(in the rows, 128 means zero)
Each named turn below is shown by a few rows before and after it. Which turns, in which order, take the first row of each later pair to the second? The first pair is answered.
turn T:
[156 141 130 134 153  99 107 114 159 122 101 150  95] -> [134 114 123 132 141  83 118  85 129 123 104 149 103]
[101 143 172  89 134 129 136 121 118 140 123 110 155] -> [108 150 171  86 138 130 131 129 126 140 119 110 155]
[162 139  87  86 134 126 109 167 137 144 121 130  93] -> [111  77  83 102 112 105 129 102  90 143 140 131 124]
[ 90 130 157 192 106 183 188 127 123 122 182 111 172] -> [157 211 127 127 136 181 145 201 168 124 151 108 105]
turn N:
[119 123 153 152 161 133 110 117 145 129 114 139 133] -> [120 115 133 126 161 112 101 102 128 130 108 143 128]
[139 160 131 127 138 142 120 167 147 129 140 127 123] -> [138 146 104  91 137 118 110 149 125 125 120 134 106]
[122 159 130 145 134 174 131 135 148 121 137 128 124] -> [143 150 116 102 142 144 113 124 142 121 106 136  97]
turn V:
[170 128  95  90 144  97 107 134 158 137 107 141  91] -> [153 121  72  78 132  98 112 134 134 139 124 131  89]
[135 141 125 132 118 141 118 145 144 118 126 128 142] -> [120 138 106 125 106 141 121 146 130 116 131 124 141]
[ 86 112 138 138 126 135 139  93  66 120 145 108 166] -> [133 118 193 159 148 137 129  84 114 124 120 123 175]
[ 82 114 131 167 108 151 154 143 109 138 163 128 163] -> [103 111 167 181 120 145 150 133 135 134 146 134 169]
turn Z:
[122 106 178 189 118 148  97  94 105 149 161 142 151] -> [128 100 181 192 123 151  98  92 106 154 160 142 152]
[142 174 112 111 136 148 121 175 134 108 135 121 107] -> [106 126  83  91 114 120 128 137  91 107 141 119 111]
[129 161 175 186 130 197 110 152 180 133 130 156 125] -> [ 50 106 114 163  82 171 134 111  94 133 164 144 134]
[132 156 162 164 131 174 135 164 157 128 155 120 149] -> [ 82  98 110 134  96 136 149 111  85 118 165 122 144]

Each pair is 2 to 3 turns apart.
[ 79  96 113 153 105 127 163  86  99 121 160 136 166] -> [172  99 168 142 157 102 126  80 161 127  97 168 157] : V N
[152 123  74  92 120  93 109 109  62 105 135 140 103] -> [191 186 112 122 144 141 102 173 124 107 132 132  95] : N T N
[111 149 152 166 148 152 117 157 171 122 143 101 131] -> [106  97 120 104 146  83 111  89 133 120 112 117 119] : N T
[134 184  92 112 138 107 115 168 158  89 130 116  84] -> [167 143 127 109 160  71 110 115 171  90  92 138  97] : T Z
[109 165 102 136 125 194 130 183 133 123 163 121 126] -> [ 76  96  83 132 104 143 139 105  83 121 157 134 138] : N N T
[ 58 149 109 198 100 155 195 149 123 117 177 122 164] -> [170 212 112 125 157 128 136 190 196 120 105 151  95] : V V T
[197 136 155 130 168 129 102 171 182 134  87 149 110] -> [120  36 146 153 125  93 132  74 111 129 109 143 162] : T T
[162 168 109  74 132 128 100 167 147 130 123 129  92] -> [150 165 169 158 135 164 133 167 171 134 148 125 144] : N T N
[ 84  98 105 131  78 149 137 107 125 121 178  97 158] -> [141 159  85  80 101 152 106 165 162 128 150  98 116] : T T
[127 153  82  73 147 127 115 141  97 121 121 110  73] -> [ 96  86 114 118 131 110 137  70  72 114 129 117 118] : Z T
[142 147 175 173 157 154 133 153 160 129 116 121 168] -> [132  82 138 115 149  85 126  82 112 123  89 131 154] : N T
[125 101 141 152 117  96 121  98 118  93 125 127 166] -> [115 110 138 171 108 117 124 116 114  95 145 117 166] : N Z Z
[ 98  68 133 159 114 113 155  68 111 133 181 119 159] -> [134  98  69  62 124  75 120  95  96 134 146 121  93] : N T N
[172 174 131 101 152 154 118 182 182 125 107 121 101] -> [109 166  75 109 112 173 142 192 133 124 161  95 113] : V N
[167 159 124 165 155 124 128 183 172 136 146 134  95] -> [141 164  89 149 133 128 137 189 148 134 162 128  85] : V N
